(in the rows, 128 means zero)
Rotation paths and how fast each direction turns (degrees each step)
Each turn is a multiple of 5 degrees from 10 to 175, or 0.
Each row of a path follows its step; steps can be skipped.

step 1: [128 137 127 130 131 124 136 140 131 131 127 127 141 122 131 116 134 128
 133 139 118 131 131 128 129 134 133 128 124 120 127 139 124 134 132 139
 131 133 120 130 126 127 137 131 128 124 129 134 125 124 128 122 130 130
 122 125 125 128 126 125 124 136 123 121 134 125 121 132 133]
step 5: [132 130 124 133 128 124 129 136 131 136 124 126 120 125 127 121 132 137
 119 135 126 135 131 109 136 127 133 134 129 126 132 128 125 131 119 130
 130 134 128 126 123 129 123 131 131 126 128 131 126 118 124 130 133 122
 123 126 131 136 126 130 128 126 124 133 129 125 116 117 116]
step 7: [123 131 120 128 127 130 132 135 123 133 123 136 119 119 125 122 132 134
 125 132 129 130 133 131 126 124 133 128 137 134 134 133 133 125 124 126
 124 137 118 129 123 126 130 132 129 126 123 139 132 130 138 136 144 121
 129 119 129 128 127 134 127 126 119 135 133 125 134 126 124]
step 9: [135 119 125 134 131 129 128 138 127 131 127 126 131 119 130 113 127 134
 129 128 126 119 134 128 135 125 129 116 130 128 131 126 132 129 119 127
 124 136 118 128 135 127 126 129 128 129 137 137 123 123 130 135 130 126
 122 127 122 128 130 134 118 129 127 130 139 119 129 128 138]
step 13: [124 135 128 134 135 125 126 143 132 129 130 127 139 125 130 128 126 131
 128 126 122 123 135 123 124 141 138 120 125 122 125 130 132 132 129 126
 125 128 130 135 123 126 130 123 133 132 124 139 120 122 136 126 134 129
 125 125 134 138 132 121 128 131 133 134 127 117 122 125 122]
step 16: [136 133 132 140 126 125 122 131 124 130 120 134 130 126 127 127 131 132
 116 135 121 117 132 133 136 132 136 118 121 125 129 128 132 138 123 127
 129 132 127 137 116 125 126 139 121 123 120 134 133 130 127 128 128 124
 130 121 125 130 124 126 128 130 129 127 135 121 129 133 127]
step 18: [134 129 128 128 130 124 124 133 128 137 123 135 129 125 127 126 136 125
 126 135 128 126 132 116 140 124 134 130 119 130 138 129 124 131 122 137
 137 137 124 133 129 134 128 124 133 122 129 132 137 119 125 128 126 127
 118 120 133 135 132 126 129 126 122 124 136 123 127 136 122]
step 19: [121 128 122 125 129 128 129 131 123 131 133 136 124 116 127 125 135 128
 124 131 125 117 128 127 131 127 138 130 118 121 133 125 129 125 127 131
 126 134 124 128 126 123 121 123 125 127 121 128 134 120 132 135 124 124
 126 117 134 129 129 133 119 115 124 125 142 124 133 130 122]
step 20: [126 130 120 124 133 117 132 135 123 129 130 131 131 123 127 130 134 140
 138 130 126 130 140 122 132 129 134 122 128 128 132 125 130 121 128 128
 132 132 117 127 120 129 129 129 121 130 115 131 139 126 139 137 131 127
 125 123 133 130 132 134 124 131 122 124 136 128 125 129 120]
Speeds:
[128 130 129 132 127 127 129 128 129 126 128 131 128 128 127 128 127 130
 127 129 128 128 129 128 128 129 129 130 129 130 129 128 128 127 129 130
 128 128 129 127 129 128 127 129 130 129 127 130 126 132 127 128 130 128
 131 130 128 129 128 130 127 128 129 131 126 129 128 129 128]	45
[128 127 127 128 129 129 126 129 129 129 130 129 125 126 125 127 127 131
 129 126 128 129 126 128 128 128 127 127 130 128 129 127 127 131 126 128
 126 129 128 127 129 128 129 125 128 127 126 130 129 128 127 129 130 130
 129 128 127 128 126 127 129 129 128 127 127 126 126 127 130]	20
[126 127 128 128 129 127 126 127 125 128 130 126 128 128 128 130 128 131
 128 132 128 128 128 126 128 126 126 128 128 127 131 131 127 129 127 129
 127 128 128 128 130 129 128 130 128 129 126 128 128 128 129 127 126 127
 129 127 127 129 127 130 130 127 127 128 129 129 130 128 127]	25
[127 129 127 130 127 126 129 128 129 127 130 126 130 128 126 128 128 126
 130 129 126 129 129 127 127 129 127 127 129 129 127 127 127 125 126 128
 128 129 126 126 129 126 128 125 128 129 128 128 128 128 128 128 126 128
 128 129 131 126 126 129 127 129 128 126 129 127 129 131 129]	35
[126 131 129 127 128 130 128 128 129 127 131 128 126 127 131 129 131 127
 128 128 128 128 129 127 129 127 128 128 127 126 130 130 130 129 128 130
 128 128 129 125 130 127 128 128 129 127 131 128 129 127 126 127 129 128
 128 129 130 128 129 128 126 128 126 128 128 127 128 128 129]	85

step 0: [125 130 134 133 116 123 135 126 131 122 135 125 127 117 130 126 123 126
 124 132 132 128 116 130 131 137 129 128 128 131 135 135 129 126 141 137
 123 122 135 127 133 127 121 135 126 133 132 139 129 134 129 128 123 132
 123 127 127 125 120 124 136 125 120 122 138 126 130 126 125]
step 4: [128 128 128 140 121 137 129 130 134 127 131 124 134 118 125 134 123 131
 127 132 124 129 132 126 120 131 121 121 127 144 130 132 132 138 125 125
 120 129 128 131 128 133 133 122 124 134 121 126 123 138 125 124 125 132
 136 131 129 131 126 139 128 123 126 131 127 141 130 136 127]
step 6: [127 137 138 130 120 128 129 131 130 127 130 123 135 123 122 120 131 125
 125 126 120 131 127 130 136 125 134 124 124 122 133 120 129 122 135 122
 129 133 135 128 122 139 128 132 133 136 133 137 125 127 129 137 138 118
 125 125 126 119 134 139 131 123 120 125 131 126 124 133 133]
step 8: [127 132 118 128 119 140 135 137 119 135 137 137 130 124 133 124 129 130
 120 129 128 126 126 125 138 136 113 125 132 129 121 131 129 128 128 118
 131 118 124 119 125 129 132 130 125 125 122 131 128 127 124 136 123 129
 127 125 125 126 126 123 139 129 125 129 128 126 133 124 128]
step 10: [133 135 126 118 127 131 130 119 125 126 125 123 135 123 137 133 129 119
 138 127 131 118 133 118 131 127 128 130 125 132 127 131 126 132 132 123
 127 127 134 135 130 129 128 128 123 133 126 136 131 123 120 123 129 126
 132 126 132 136 130 139 132 133 130 119 134 144 124 126 138]
step 15: [130 120 124 121 117 132 129 130 137 133 124 127 130 120 126 123 129 123
 139 125 128 126 122 116 128 111 124 122 124 133 123 125 128 128 125 135
 135 128 127 133 121 129 125 124 122 132 129 121 129 134 135 131 124 130
 132 123 127 139 133 132 128 132 129 129 127 134 116 127 137]
step 16: [121 124 132 133 127 141 132 135 128 126 127 117 129 121 143 124 127 124
 134 137 134 125 124 129 122 142 120 125 134 125 126 125 129 138 138 126
 129 129 127 133 132 135 117 129 126 135 128 137 127 127 126 126 127 130
 124 135 129 135 125 127 128 121 124 125 121 128 129 127 131]
step 17: [118 130 128 132 129 129 128 124 128 121 130 128 129 134 124 126 119 129
 127 115 131 140 124 131 128 128 133 137 124 141 136 127 127 128 130 125
 136 126 125 132 134 134 130 132 122 121 136 133 121 135 133 130 128 129
 123 128 123 126 126 134 148 126 122 128 122 130 122 122 127]
step 20: [128 130 119 133 125 127 126 128 121 133 129 129 132 119 128 123 124 122
 125 121 122 129 119 120 122 125 117 121 128 131 129 128 128 131 121 122
 124 125 123 132 138 127 121 126 132 130 129 124 114 140 130 131 125 129
 139 125 117 128 123 128 138 124 128 122 126 126 119 135 131]
Speeds:
[127 129 128 128 129 126 126 130 127 128 127 128 129 129 128 129 128 127
 126 129 128 128 128 127 127 128 129 127 126 130 127 127 126 130 130 128
 128 130 131 126 127 128 130 128 129 126 129 130 126 129 128 129 129 131
 126 128 129 128 128 127 128 125 131 128 128 130 128 129 129]	55
[127 127 125 129 127 125 128 129 129 130 127 129 129 128 127 127 128 127
 127 129 129 126 130 125 128 128 129 129 130 128 129 127 127 129 129 130
 129 127 126 128 127 127 127 128 128 129 127 128 127 127 129 127 131 126
 127 129 130 128 125 132 128 127 128 126 129 126 127 128 129]	80
[128 129 131 129 129 125 130 128 129 129 128 127 129 129 130 129 126 128
 128 131 129 127 127 130 126 128 128 128 128 126 127 130 129 127 130 131
 126 129 126 129 130 127 128 126 128 128 127 130 128 129 130 128 128 127
 128 128 128 129 126 127 127 127 128 129 126 129 130 128 127]	155

step 0: [127 134 120 124 124 121 137 134 134 120 136 130 128 129 120 124 129 128
 118 132 129 134 130 135 123 120 133 129 121 125 135 125 128 128 118 122
 134 121 129 135 136 128 122 125 120 121 121 132 132 140 130 127 140 119
 130 128 126 134 121 128 126 117 122 125 128 125 130 136 135]
step 5: [122 128 131 119 117 123 127 134 127 115 125 126 130 121 126 114 126 127
 134 127 121 126 130 127 120 129 128 115 128 132 132 131 120 132 121 121
 135 130 127 123 132 126 132 130 134 133 128 120 127 114 135 123 132 132
 132 125 117 137 127 128 125 125 139 133 128 135 124 134 123]
step 8: [130 126 124 132 123 126 129 130 134 134 124 146 126 120 121 132 127 124
 119 118 132 133 120 115 125 126 128 130 133 123 133 124 123 130 128 126
 136 133 131 126 129 122 129 131 133 125 131 141 129 131 123 126 131 125
 122 132 122 129 121 126 136 136 137 133 117 129 116 136 128]
step 9: [130 133 135 132 120 135 130 133 121 115 138 137 124 128 133 130 131 124
 125 127 115 135 123 126 119 126 119 117 133 122 132 126 120 130 126 132
 134 121 132 131 131 137 129 131 129 119 129 130 137 125 124 128 129 120
 124 128 131 133 120 134 133 129 132 126 125 131 132 136 143]
step 11: [126 121 137 125 127 118 128 129 133 120 129 126 131 119 127 117 122 127
 131 128 133 132 129 125 122 131 134 119 131 121 133 129 118 127 125 125
 135 125 128 126 131 137 128 122 125 131 121 126 112 128 129 128 117 124
 125 134 129 132 131 147 135 133 134 125 136 131 127 134 132]
step 14: [128 131 129 131 117 134 124 135 122 133 129 125 127 118 117 126 126 122
 121 134 130 132 129 129 119 125 138 134 114 132 132 124 119 124 127 116
 121 130 125 122 133 122 128 130 130 127 124 130 129 128 121 129 135 124
 128 123 124 127 115 128 130 132 140 131 129 132 117 137 125]
step 15: [135 136 128 126 127 129 128 131 120 124 129 139 131 122 130 122 135 128
 126 134 126 137 129 137 128 129 126 130 119 135 141 119 128 132 126 127
 137 131 123 133 134 128 124 125 127 127 128 128 132 114 130 135 119 124
 133 140 130 127 122 134 133 135 138 125 127 142 129 130 136]
step 16: [118 135 130 126 122 127 126 137 132 134 126 133 117 128 126 128 129 131
 129 121 120 133 138 131 122 131 119 121 112 134 138 132 132 116 132 118
 130 130 131 134 140 131 121 128 129 137 126 131 124 137 126 128 123 130
 133 132 131 124 126 131 128 128 129 131 119 127 127 131 137]
step 20: [128 124 132 133 125 127 124 134 133 130 129 125 119 122 126 124 138 134
 121 128 130 137 137 124 121 124 128 125 121 113 136 128 127 125 128 123
 133 132 128 120 124 132 122 125 142 130 124 125 130 135 122 125 129 116
 120 136 121 124 129 127 131 131 139 126 131 127 123 131 115]
Speeds:
[128 128 127 129 128 130 128 129 128 129 130 126 130 127 127 128 129 124
 128 130 126 128 130 128 128 128 125 127 129 129 128 126 127 127 129 128
 130 129 128 129 128 127 127 129 128 129 128 127 129 127 129 127 128 125
 127 128 131 128 129 129 130 128 131 128 126 125 127 126 126]	65

step 4: [130 127 123 126 114 130 134 128 136 125 132 127 136 125 136 121 127 136
 122 131 128 126 131 134 123 134 125 119 133 132 137 122 130 126 128 130
 115 119 123 126 138 133 130 130 122 130 133 132 134 129 136 136 131 127
 133 136 126 126 120 121 122 124 130 126 129 128 124 116 135]
step 5: [139 127 124 133 120 126 123 126 128 121 133 115 129 125 135 123 133 134
 127 123 123 118 122 126 122 122 127 124 121 137 134 126 126 118 121 127
 128 123 119 123 124 128 133 132 122 119 133 129 138 132 135 125 124 119
 132 125 128 129 129 119 122 127 127 132 130 123 130 128 136]
step 6: [140 126 121 126 131 130 118 127 121 121 139 129 126 130 131 113 122 136
 123 130 126 128 135 128 126 119 121 137 131 128 127 132 127 129 129 133
 135 124 119 128 125 130 132 131 118 125 132 123 135 130 132 121 124 126
 128 124 127 132 138 128 133 133 122 122 134 129 140 126 136]
step 8: [128 132 125 117 119 125 131 126 126 124 130 124 137 135 125 125 124 141
 126 126 137 125 133 131 122 133 124 120 125 133 120 128 125 124 131 133
 131 122 126 118 131 124 129 120 124 125 129 128 129 132 132 131 140 127
 129 137 125 126 125 129 124 115 132 125 127 124 121 113 134]
step 9: [136 132 128 124 128 126 132 122 133 115 131 115 137 128 133 125 130 134
 129 123 121 121 127 131 124 122 125 118 130 133 127 127 126 124 126 121
 127 120 131 128 130 128 119 120 120 120 131 120 121 132 134 125 130 116
 134 132 132 127 136 123 128 129 129 133 129 131 125 121 139]
step 11: [129 119 128 122 117 122 128 128 128 119 137 126 122 127 126 121 113 131
 126 130 127 135 126 127 117 136 128 129 124 124 130 125 125 126 129 133
 132 130 128 123 124 134 132 125 133 123 128 133 137 128 134 115 126 120
 123 125 125 140 118 128 133 132 129 124 125 135 133 123 138]
step 12: [127 130 121 125 116 120 119 137 118 121 135 127 125 135 128 125 127 138
 126 122 127 129 119 131 127 138 123 123 129 129 118 126 130 134 123 134
 134 120 121 127 125 125 126 122 124 125 129 126 130 128 130 122 130 130
 126 134 126 129 125 126 129 117 132 115 128 137 125 121 138]
step 14: [139 132 133 122 131 114 125 124 135 125 134 121 136 134 121 129 127 137
 120 129 120 119 131 126 122 127 124 134 123 126 137 124 123 127 134 129
 132 126 129 130 128 127 125 134 116 128 126 123 132 137 135 132 130 122
 126 126 131 134 121 127 128 134 132 124 123 117 124 129 137]
step 19: [137 127 124 129 127 121 126 126 127 124 131 132 131 129 131 115 123 125
 124 128 126 129 129 126 127 124 131 130 140 129 132 123 127 133 134 135
 123 124 130 120 136 134 134 132 114 127 129 131 142 135 141 124 130 128
 135 128 127 126 129 120 129 129 129 119 133 120 126 116 134]
Speeds:
[126 128 128 126 129 129 129 127 127 129 129 128 129 129 131 132 128 127
 127 128 128 129 129 128 129 127 128 127 128 128 126 125 126 129 127 130
 129 129 129 128 127 127 127 128 127 131 128 126 128 131 130 127 127 130
 129 129 130 128 126 129 129 126 129 128 128 127 128 126 128]	70
[129 130 127 126 129 129 129 129 125 128 129 128 126 130 129 129 128 125
 131 126 127 129 126 128 127 126 126 130 129 129 127 129 127 127 126 128
 127 127 126 128 128 130 128 126 127 126 127 126 127 127 128 128 130 128
 128 128 129 129 128 127 129 128 126 126 129 128 126 129 129]	115

step 0: [137 122 128 121 138 125 129 119 126 122 132 138 129 124 134 129 133 121
 116 128 137 142 126 130 119 126 128 127 122 131 135 125 124 124 136 136
 122 121 135 125 128 130 139 121 132 127 135 135 131 117 128 125 126 132
 128 132 129 123 121 137 122 128 129 123 119 132 128 132 118]
step 1: [126 137 136 134 132 125 127 122 120 136 132 118 127 138 129 124 129 126
 129 124 131 131 124 121 131 131 135 136 123 130 135 130 139 121 143 134
 129 137 137 132 123 130 127 120 134 131 125 145 122 133 126 126 123 119
 134 135 134 126 125 123 125 130 124 131 131 123 129 126 120]
step 2: [133 129 139 132 127 130 130 120 134 128 136 130 131 132 123 143 129 131
 122 134 131 130 131 134 128 119 133 131 118 121 124 132 133 131 133 130
 139 125 125 133 139 124 128 125 130 137 130 130 132 122 133 111 138 127
 130 134 132 141 134 123 134 127 130 121 131 124 125 129 122]
step 3: [131 132 129 134 128 122 122 127 123 123 128 132 117 133 124 125 131 124
 113 127 126 145 121 132 139 127 128 129 121 134 121 130 143 127 125 128
 128 124 131 128 129 136 137 123 126 138 124 126 129 117 121 134 133 128
 127 120 131 129 114 132 126 123 121 123 124 129 125 123 129]
step 5: [140 126 135 127 128 122 134 119 119 144 137 135 118 133 130 130 122 120
 120 120 132 126 135 133 135 123 129 130 125 127 127 125 128 125 126 128
 128 126 120 131 121 125 139 119 126 124 134 124 124 123 129 131 130 126
 134 129 128 138 141 125 135 133 124 129 127 121 123 129 119]
step 8: [130 118 130 127 131 123 126 126 115 124 142 130 134 137 126 134 130 128
 134 131 117 135 128 140 136 135 134 137 125 132 133 126 125 133 133 126
 138 120 131 132 127 128 131 128 126 126 133 120 130 113 127 127 133 126
 125 130 132 128 139 130 130 140 128 125 121 134 123 122 125]
step 15: [134 124 134 135 139 126 121 127 134 135 133 132 128 125 126 125 126 132
 112 117 139 142 122 131 128 130 133 134 124 124 130 129 130 129 134 125
 132 132 125 134 137 130 135 128 139 124 128 131 129 116 136 127 124 131
 132 122 130 129 116 127 132 116 119 126 126 124 126 130 128]
step 17: [131 131 130 133 116 127 129 120 111 134 130 132 124 130 129 134 129 123
 125 127 134 127 131 132 127 126 133 120 115 129 123 129 131 123 136 134
 124 127 129 131 127 125 129 114 126 132 136 134 123 126 133 111 135 126
 141 131 124 128 121 120 131 130 117 126 123 125 129 130 132]
step 19: [125 129 128 129 137 125 125 122 119 137 136 130 132 133 135 128 137 124
 124 137 127 136 116 133 134 121 134 130 124 126 128 134 127 130 128 135
 123 136 125 138 130 122 135 125 121 135 129 119 134 129 119 131 133 142
 126 131 131 137 122 133 125 134 124 113 132 133 126 126 122]
Speeds:
[129 130 128 128 128 128 130 130 126 128 131 128 126 128 128 129 126 128
 130 128 125 127 130 128 127 129 130 129 127 128 129 128 126 128 128 128
 127 127 129 128 129 129 127 128 132 128 128 128 128 128 131 130 128 129
 128 127 130 129 126 127 129 129 126 129 130 127 127 128 127]	110
[130 127 127 127 130 125 130 129 126 127 127 129 129 128 128 127 128 130
 127 127 128 129 127 130 129 128 126 126 127 129 129 127 130 130 128 129
 127 128 128 126 128 127 127 128 128 127 128 127 128 129 128 129 131 129
 126 128 130 130 129 127 128 128 130 130 128 127 128 128 125]	135
[127 126 128 127 129 127 128 129 128 129 130 128 127 129 128 127 129 130
 130 128 130 127 130 128 129 129 128 129 128 129 126 127 127 131 130 128
 126 127 126 127 128 130 126 129 127 131 129 129 127 126 126 127 127 127
 131 129 129 128 130 127 131 128 127 129 129 127 129 130 130]	115
[127 129 128 129 127 130 130 127 129 127 130 129 127 129 126 127 129 129
 127 126 126 128 128 130 127 128 125 128 130 125 129 124 128 129 131 129
 130 129 126 129 129 130 130 127 128 126 129 129 128 129 128 128 130 127
 128 126 129 129 128 127 130 129 128 129 128 131 127 129 129]	115
[131 128 126 128 127 128 126 129 129 129 129 130 127 128 126 127 128 126
 127 126 130 127 129 129 127 127 127 126 128 127 129 129 125 128 128 127
 129 129 130 125 125 128 128 127 128 126 130 129 126 128 130 131 128 129
 130 128 129 127 129 128 128 127 127 127 130 128 128 129 129]	65
